In the data rows, the value 128 means zero.
Here are some points:
[123 155 179 128 167 123 126 146 162 150 143 106 160 136 148  89  96 145
 162 111 103 120 177 103 199 128 141 140 164 150 177  97 135 110  83 104
 166  66 149 162 134 134 145 157  88 128  99 128]
[163 138  96 152  72 149 121 154 134 131 113 135 105 130 106 168 164 141
  93 120 127 162 121 133 109 142 118 122  92  85 106 139 135 121 143 100
 136  95 106 128 118 103 145 130 139  85 133 168]
[ 64  54  66 156 102  72 113 110  83  85 131 135 160 162 131  75 114 103
 158 171 125  65  85 125  78 115 182 150 141 127 176 125 125 104 248 217
  73 247 140 109 114  61  76  76 204 129  89  88]
[138  62 159 115 114 165 142  73  81  96 104 176  82 112 110 110 122 129
  90 246 174  26 143 144 151  86 130  86 145 110 115 163 125 125 179 148
  90 221 192 152 120 159  56 120 139 149 111 191]
[141 108 152  80 163 116 129 110 130 126  75 219 150  54 181  86 144  80
 149 150 153  99  93 131 155 105 172  91  61  87 146 114 125 163 142 154
 127 176  91 141 140 142  90  97  80 129 188 173]
[164 105 155 112 116 145 100 113 116 105 110 157 181 128 127  57 106 153
 107 109 162 160  91 191 148 112 118 164 115 121 123 157  87 136 135 152
 160  77 141 111  97 134 182 126 144 117 136 255]
[156  88 116 119  94 163 114  95 111  97 138 144 132 139 158 123 149 112
 110 172 163 140 146 103 149  80 135 104 109 137 147 117 127 112 107 141
 134  89 130 132 160 103 152 144 100  83 143  90]
[129  94 118 185  90 175 122  96  69 102 121 119  76 131 121 205 156 140
  64 194 187 111 165 145 151 102  83  86 128 103 104 130 134  88 153 105
 111 132 122 122 134 128 141 144 139 119 131 163]
[124 165  56 206  51 140 129 145 102 122 160  97 103 169  94 151 129 153
 114 129 112 143 125 106  94 162 132 173 121 115 114 175 151 106 195  75
 140 138 130 100 130 108 119 138 191 105 140 145]
[151 186 116 102 150 113 103 146 181 165 108 159 158 122 181 138 120  93
 176 109 131 129 116  84 145 123 189 122  78 116 120 162 138 179 118 124
 164 143 126 151 154 179 100 125  76 122 171 151]
[ 97 131  84 174 147  98  99 112 136 124 159  87 138 144 161 211 135  91
 150 105 151 135 144  97 134 137 142 105 134 131 144 102 124 117 133 148
 129 127  86 106 150 103 148 115 109 118 135  83]
[157  95 120 120  96 165 116  98 111 105 140 148 136 140 161 127 153 115
 115 174 167 141 149 106 153  84 135 105 112 141 148 119 128 114 109 144
 138  89 132 131 159 107 152 145 107  83 140  93]
[115 180 102 111 110 107 128 186 190 153 103 171 140 107 157  95 151 102
 164  97 105 157 100  93 132 147 168 163  60  88 149 145 158 157 134 138
 150 103  67 149 136  96 120 123 105  89 165 148]
[185 202 174 102 129 164 116  94 105 114 142 191  92  54 149  43 133  98
 190 147 160 109 111 154 140  91 150 168  49 153 116 125 172 144 148  85
 208 123  89 119 166 130  81 141 112 147 230 210]
10 more points follow, each with its number after it:
[144 115 116 147 110 152 148  89 110 112 176  88  93 162  80 194 114 147
  85 137 140 127 150 124 109 147  98 105 187 148  97 166 105 124 117 102
 106 137 187 102 126 164 129 130 141 131 112 100] 0
[138  87 101  97 130  98 120  92 134 111 114 163 125 107 132 147 135  79
 128 139 125  88 106  97 106 119 172  68 106  97 132 121 107 142 140 149
  96 181 134 124 128 119  75  82  90 100 128  75] 1
[144 184 144  73 114 146 108 127 154 115 174  91  77 131 118 100 138 103
 186 101 125 154 115 143  72  95 100 178 110 203  98 119 165 132  75 144
 159  63 103 123 144  96 127 153 129 132 142  46] 2
[190 124 149 122 172 112 113 150 185 152 136 166 169 129 109  68 111 179
 134 130 118  94 126 192 103 203 171 190 155 132 110 156  86 184 165 195
 160 179 161 152  75  98 154 104 184 170  74 219] 3
[142 111  99 117 113 114 120 123  93 117 129  83 134 147 102 145 127 135
 116  82  94 170  92 144  48 127 101 120 125 151  96 102 111 111 114 109
 110 127 134  84 122 130 146 115 162 134 111  20] 4
[113 103  95  98  95 139 105 144 154 127  96 122 134 154 158 151 148 113
 105 138 149 161 123 102 128  86 115 119 102 117 115 145 130 129  82 172
 112  74 109 149 130 116 160 144 101  79 113  77] 5
[ 97 139  99 151 112 120 189 101 105 101 204 120  86 112  87 119 133 109
 138 121  99 122 132  91 104 177 127 141 153 154 156 117 139 115 146  96
 110 152 108  83 147  90  97 114 146 119 161  45] 6
[129 128 133 116 127 135 145 163 139 155 107 103  92 132 121 188 165 133
 120 134  93 142 154 116 106 118 108  90 129 127 118  86 157 106  88 104
 101 116 120 162 139 122 127 144 113 130  96  20] 7
[ 99 127 111  55  98 145 152 151 154 143 107 116 109 157 127 104 130 130
 104 132 111 164 110  85  96  94  95 147 124 154  88 176 144 152  53 148
  92 102 149 146 137 162 127 157 116 114 119  20] 8
[ 60 168 127 145  74 146 228 178 134 155 143 133  76 148  70  35  83 175
 109 181  49  67 172  29 176 172 134 182 187 110 159 201 179 115 146  48
 102 167 197 172 126 160  37 163 142 125 109 117] 9
Which three of these numbered points are nearest to each point below, looking only along the 4 directions in which the first points spread most? Their numbers follow each, nearest first.
[113 165 144  69 144 119 175 172 175 170  92 152  93  90 105 146 139 122
 113  89  87 153 100 116 106 161 106 121 107  99  87 151 140 178  79 109
 100 138 106 145 114 171 101 118  96 143 145 106] > 2 8 3
[122 157 179 131 165 123 127 151 163 154 141 109 165 140 149  89  97 146
 165 110 104 121 177 103 202 128 145 141 167 151 178  98 136 110  84 106
 164  69 152 164 136 135 147 159  88 129 102 138] > 5 8 2
[205 116 127 112  91 161 125  98 101 111 131 162 134 125 130 103 135 131
 112 155 129 132 130 117 127 103 151 100 103 128 128 124 118 120 123  79
 152 115 169 125 151 143 115 134 113  96 151 122] > 8 9 5
[115  88 154 149 152 133 159  72  91  74 193 121 102  96  86 142 141 128
 108 111 165 143 127 190 126 165  76 132 173 154 145  98 101 116 133 154
 117 109  87  71 113  76 170 112 151 142 147 152] > 0 9 4
[183 120 142 117 170 104 106 144 180 145 133 162 164 121 110  65 108 173
 125 124 115  90 121 182  95 197 170 185 149 124 104 153  79 180 160 190
 154 175 152 143  68  92 149  98 178 165  69 200] > 3 9 1
Here are 10 other points, each followed by its number:
[170 144  91 147  76 149 135 140 123 126 138 132 103 140 101 171 157 140
 102 132 117 156 122 119  96 149 132 120 110 110 109 146 137 126 144  90
 132 119 134 119 136 120 127 131 146  96 142 116] 0
[ 99 139  87 179 151 101 103 116 141 127 166  88 143 149 168 218 138  96
 155 109 155 141 150  99 136 139 143 107 137 138 151 106 124 122 134 151
 134 131  91 114 149 104 149 122 110 121 138  81] 1
[160 145 111 150  98 127  80 153 142 141 113 105 192 178 140  98  96 161
 125  98 112 155 127 119 147 118 153 150 127 117 135 148 108 114 129  99
 166  72 169 133 116 144 160 144 134  96  96 181] 2
[190 116 144 100 126 139 141 109  77 121 108 155 124  89 105 106 142 137
 111 115 106 152  91 171  73 125 113 104  93 131  99  92 117 127 129  79
 128 145 131  95 131 142 123 113 149 143 151 106] 3
[114 132 154  97 152 136 150 166 184 165 101 136 134 133 158 148 144 128
 125 134 115 144 165  88 179 121 130 103 138 117 151 119 142 141  62 132
 120  92 133 182 140 148 141 153  72 118 111 102] 4
[169 106 158 118 120 145 102 116 120 107 110 159 186 130 129  60 110 156
 109 115 164 166  92 197 149 116 119 166 121 126 127 160  92 144 135 156
 162  77 144 112 101 135 183 134 147 119 137 255] 5
[ 36 138 142  47 179 122 138 124 102 151  46 115  84  84 149 140 116  96
 104 116 166 140  48 169  68  76  32 147  78 143   3 184 134 189  76 181
  72 198  72 108 112 230 104 129 129 223 179  85] 6
[104 144  85 125 114 107 131 121 141 117 173  85 107 144 123 150 127  98
 147 102  94 139 137  66  97 135 126 122 135 154 137 104 136 117  92 112
 116 104 112 111 148  94 117 126 106 101 124   0] 7
[175 135 144  99 160 119 140 136 108 153 104 125 148 123 111 149 122 146
 119  89  88 147 100 156  74 141 125  99 130 140  88 115 112 146 111  85
 120 170 171 110 126 198 118 111 145 171 126 103] 8
[141 137  97 173  82 112  88 178 162 138  91 156 168 146 123 119 135 146
 123 115 121 123 109 139 147 151 177 147  97  53 154 160 126 121 205 135
 146 112 125 154  95  91 131 111 149  78 100 255] 9
The same question for these:
[149 117 170 112 151 114 119 145 193 130 115 148 122 119  85 167 144 140
 112  98 144 125 111 206 132 170 123 119 155  87 116 149 102 159 144 193
 114 117 131 148  69 116 145  97 130 133  85 255] > 3 8 5
[ 71 134 171 122 197  86 193 158  98 149 117 114  90  60 108 134 151 125
 153  80  61 131 122 152  90 169  80 115 137 139 149  22 154 109 117  96
  84 167  54 114 128 105 111 111 144 193 130  16] > 1 7 8
[165 154 197 209 146 176  73  95  49 107 148 122 104 107 160 114 140 141
 175 195 201  80 183 210 185  69 118 146 112 169 147  65 174  64 200  99
 203 122 104 139 161 104 137 167 164 180 156 255] > 5 3 6
[161 138  93 154  70 148 115 151 132 126 110 136 103 129 104 170 159 139
  91 122 125 158 118 131 109 140 120 119  89  82 104 137 133 120 142  97
 133  89 101 124 115 103 142 130 138  83 133 167] > 0 2 9
[ 84 237  60 208 126 102   9 129 101 157 111  51 189 193 199 131  38 117
 191 102 182 108  93 116 128  81 160 217  83 149  58 225 139 142 204 121
 205 183 135 100 138 220 111 149 172 183 172 223] > 9 8 3
